In the table below, every row is followed by its label. The labels come from one hidden rule.
[ 0.44  0.43 -0.47  0.10  0.64 -0.57  0.09 -0.33] r
[-0.22  0.38  0.64 -0.63 -0.37  0.73 -0.39 -0.52] r
[-1.04 -0.72  0.07  0.65 -0.68  0.12 -0.73  1.20] r
[ 0.38  0.55 -0.47 -0.06  0.70 -0.58 -0.07 -0.38] r
[ 0.59  0.31 -0.47  0.19  0.63 -0.44  0.15 -0.39] r
[ 0.26 -0.53 -0.32  0.38 -0.05 -0.13  0.29  0.30] u
[ 0.51  0.87 -0.06 -0.55  0.23 -0.01 -0.13 -0.65] r
[-0.19  0.37  0.43 -0.49 -0.24  0.51 -0.36 -0.39] r
[ 0.33 -0.24 -0.63  0.52  0.46 -0.64 -0.20  0.24] k
[ 0.30  0.47 -0.42  0.58  0.67 -0.64  0.18 -0.20] k
[ 0.46  0.82 -0.08 -0.64  0.26 -0.03  0.04 -0.65] r
[ 0.76  0.01 -0.29 -0.12  0.41 -0.34  0.29 -0.31] r
[-0.35  0.26  1.12 -0.11 -0.89  1.12 -0.13 -0.46] r
[-0.22 -0.08  0.00  0.86 -0.05 -0.13 -0.27  0.22] u
[ 0.38  0.40 -0.54  0.63  0.72 -0.57  0.15 -0.23] k
[ 0.86 -1.61 -0.32  0.34 -0.12 -0.17  1.30  0.15] u
[ 0.45  0.28 -0.61  0.22  0.80 -0.74  0.11 -0.14] k
[ 0.29  0.56 -0.40  0.48  0.62 -0.65  0.09 -0.24] k
[-1.00 -0.87  0.22  0.45 -0.91  0.47 -0.70  1.24] r
[-1.15 -1.15  0.73  1.34 -1.41  0.92 -0.70  1.24] k
[ 0.47  0.48 -0.57  0.07  0.71 -0.57  0.00 -0.31] r
[ 0.70  0.07 -0.49 -0.52  0.67 -0.49  0.26 -0.35] r
[-0.24 -0.08  0.21  1.20 -0.21  0.05 -0.25  0.06] u
[ 0.15  0.52 -0.19 -0.01  0.37 -0.28  0.14 -0.13] r
[-1.16 -0.70  0.17  0.54 -0.78  0.22 -0.79  1.15] r
[-1.41  1.54  3.05 -4.47 -1.97  3.18 -0.93 -1.13] r
[ 0.21 -0.46 -0.42  0.11  0.01 -0.21  0.15  0.38] u
[ 0.30  0.73 -0.41 -0.07  0.64 -0.58  0.07 -0.42] r
Which label does each new row get?
[ 0.44  0.11 -0.66  0.12  0.68 -0.75  0.10 -0.07] -> k
[-2.84  0.82  4.17 -4.50 -3.29  3.99 -1.26 -0.29] -> k
[ 0.14 -0.37 -0.75  0.78  0.42 -0.80 -0.16  0.36] -> u
[-2.74  0.90  4.02 -4.45 -3.09  3.89 -1.40 -0.46] -> r
A new table starts here. Its rows get labels from a new hidden rule, each label after its row.
[ 0.35 -0.66  0.36 -1.03  0.64  0.85  0.93 -0.24] 1
[-1.29 -1.52 -0.27  1.53 -0.90 -0.53 -0.71  0.84] 1
[ 0.16  0.63 -0.73 -2.12 -0.76 -0.41  1.58  0.45] 3
[ 0.38 -0.11  0.31 -0.65  1.35  1.11  0.58 -0.34] 1
[ 1.85  1.89 -0.97  0.56  0.65  0.75  0.34  0.00] 3
[-0.35 -0.27 -0.08 -0.83  0.02  0.12  0.91 -1.10] 3
[-0.44 -1.49  0.44  0.30  0.41  0.28  0.48 -0.22] 3
[ 0.99 -0.10 -0.02 -1.18  0.15  0.31  0.83 -0.91] 3
[-1.72 -1.40  0.91 -0.14 -0.57 -0.41  0.56  0.27] 2
[-0.62 -1.18 -0.09 -0.37  0.05  0.51  1.13 -0.07] 3
[-0.79 -0.85 -0.14 -0.72 -0.16  0.43  1.07 -0.55] 3
[-1.14 -1.45 -0.13 -0.38 -0.31  0.61  1.12  0.61] 3
[ 1.69  1.03 -1.09  0.66 -0.06  1.35  0.96  1.18] 3
[ 1.05  0.84 -0.79 -0.45 -0.45  1.00  1.60  1.09] 3
[ 1.08 -1.42 -0.96  0.45 -1.53  0.17  0.64 -0.02] 2
[ 1.11  0.93  0.88 -0.98  0.66 -0.20 -0.65 -1.07] 3
[ 1.46  0.87 -0.90 -0.13 -0.55  1.11  1.42  1.14] 3
[ 0.33  1.38  0.38 -0.23  1.27 -0.20 -1.13 -0.81] 3
[ 1.03  0.88 -0.71 -0.48 -0.49  0.92  1.63  1.06] 3
[-0.95 -0.14  0.14  1.27 -0.70 -1.26 -1.03 -0.57] 1
[ 0.86  1.22  0.90 -0.57  0.70 -0.53 -1.04 -0.90] 3
[-0.05  0.09  0.26 -0.29  1.44  0.52  0.20 -0.90] 1
[ 0.06  0.65 -0.76 -1.91 -0.69 -0.29  1.66  0.54] 3
[ 0.54  1.31  0.47 -1.74  0.20 -0.14  0.03 -1.33] 3
[ 1.28 -0.22 -0.55  0.02 -1.59 -0.43  0.33 -1.17] 1
[-0.20  0.70  0.33  0.83 -0.25 -1.23 -1.91  0.21] 1
[-0.57 -1.08 -0.24 -0.51 -0.05  0.67  1.16 -0.13] 3
[-1.18 -1.56 -0.16  1.60 -0.65 -0.45 -0.58  0.86] 2
Which label does each new row get?
[-0.84  0.67 -0.04  0.80  0.86 -0.49 -1.26 -0.69] -> 3
[-0.56 -0.85  0.14  1.56 -0.29 -0.46 -1.46  0.85] -> 2
[-0.82  0.74 -0.11  0.75  0.94 -0.45 -1.24 -0.72] -> 3
[ 0.04  0.30  0.46  0.95 -0.21 -1.14 -1.60 -0.30] -> 2
A new table starts here. Its rows get labels from a new hidden rule, each label after its row.
[-0.20  0.24  0.95  0.07 -0.14  0.00 -0.56 -0.13] A
[-0.92  0.69 -0.32 -1.07 -0.86  1.90 -0.84  1.72] F
[-0.12  0.54 -0.31 -0.47 -1.05  0.65 -0.11  0.45] A
[ 0.78 -0.30 -0.20 -0.24 -1.00 -1.31  1.05 -0.54] G
[-1.06  0.32 -0.09 -0.68 -0.05  0.69 -0.36  0.77] F
[-0.36  0.38  1.21 -0.08 -0.08 -0.03 -0.57  0.01] A
[-0.89  0.08  0.57 -0.41  1.13 -0.07 -0.08 -0.22] V
[ 1.03 -0.82 -0.17  0.37  0.06 -2.29  1.58 -1.18] G
[ 0.39  0.48 -0.62 -0.61 -1.29  0.50  0.30  0.39] A
[-1.23  0.61 -0.10 -0.78  0.41  0.33 -0.29  0.43] A
[ 0.65  0.29 -0.61 -0.86 -1.56  0.35  0.64  0.55] A
[ 0.15 -0.72 -0.08  0.50  0.27 -0.48  0.41 -0.56] V
[-1.07  1.77  1.22 -1.04 -0.04  1.01 -1.38  1.52] F
[-0.30  0.37  1.48 -0.36  0.68 -0.21 -0.64 -0.15] V
[ 0.03  0.65 -0.46 -0.94 -1.42  1.24 -0.46  1.44] A
[-1.37  1.00 -0.12 -1.46 -0.13  1.64 -0.81  2.08] F
[-1.63  1.47  0.35 -1.41 -0.08  0.91 -0.53  0.83] A
[-0.89  0.40  0.38 -0.30  0.82  0.25 -0.02  0.07] A
[ 0.53 -0.80 -0.38 -0.15 -0.79 -0.49  1.32 -0.96] G
[-0.06 -0.21  1.23  0.43  0.65 -0.25 -0.59 -0.54] V
[ 2.10 -1.27 -1.03  1.19  0.09 -1.23  1.08 -1.93] A
[ 0.44  0.23 -0.26 -0.50 -1.16 -0.52  0.89 -0.32] G
[-0.97  0.47 -0.49 -0.08 -1.07  1.12 -0.42  1.18] G
[-0.61  1.01 -0.15 -0.85 -0.94  1.53 -1.09  1.61] F
[ 1.50 -1.47 -1.27  2.52 -0.26 -0.81  0.29 -0.92] A
[-1.16  0.79  0.72 -1.05  0.18  0.46 -0.18  0.55] A
[ 0.55 -0.99 -0.24  0.53  0.45 -0.62  0.75 -1.06] V
[ 0.26  0.39 -0.56 -0.86 -1.51  0.92 -0.10  0.97] A
[ 0.06  0.23  1.59 -0.04  1.20 -0.49 -0.58 -0.57] V
[ 0.15 -0.66  0.65  0.40  2.74 -0.51 -0.50 -0.96] V
[ 2.57 -1.67 -1.54  2.41 -0.65 -1.43  1.07 -1.56] A
[-1.18  1.04  1.16 -1.38 -0.01  0.30 -0.43  0.61] A
[-0.98  1.74  0.97 -1.00 -0.03  1.12 -1.80  1.56] F
Here are more rows. What is the label of each one?
[ 1.01 -1.03 -1.07  2.75  0.45 -0.45 -0.09 -1.01] >> A
[-1.18  1.66  1.59 -1.36 -0.25  0.85 -1.26  0.91] >> A
[-0.02  0.31  0.84  0.16  0.09 -0.04 -0.48 -0.05] >> A
[-0.27  0.36  1.55  0.09 -0.01  0.25 -1.02  0.18] >> A
[-0.15  0.51  1.11 -0.27  0.33  0.30 -0.79  0.02] >> A
[-0.56  0.39  1.46 -0.38  1.41 -0.07 -0.36 -0.24] >> V
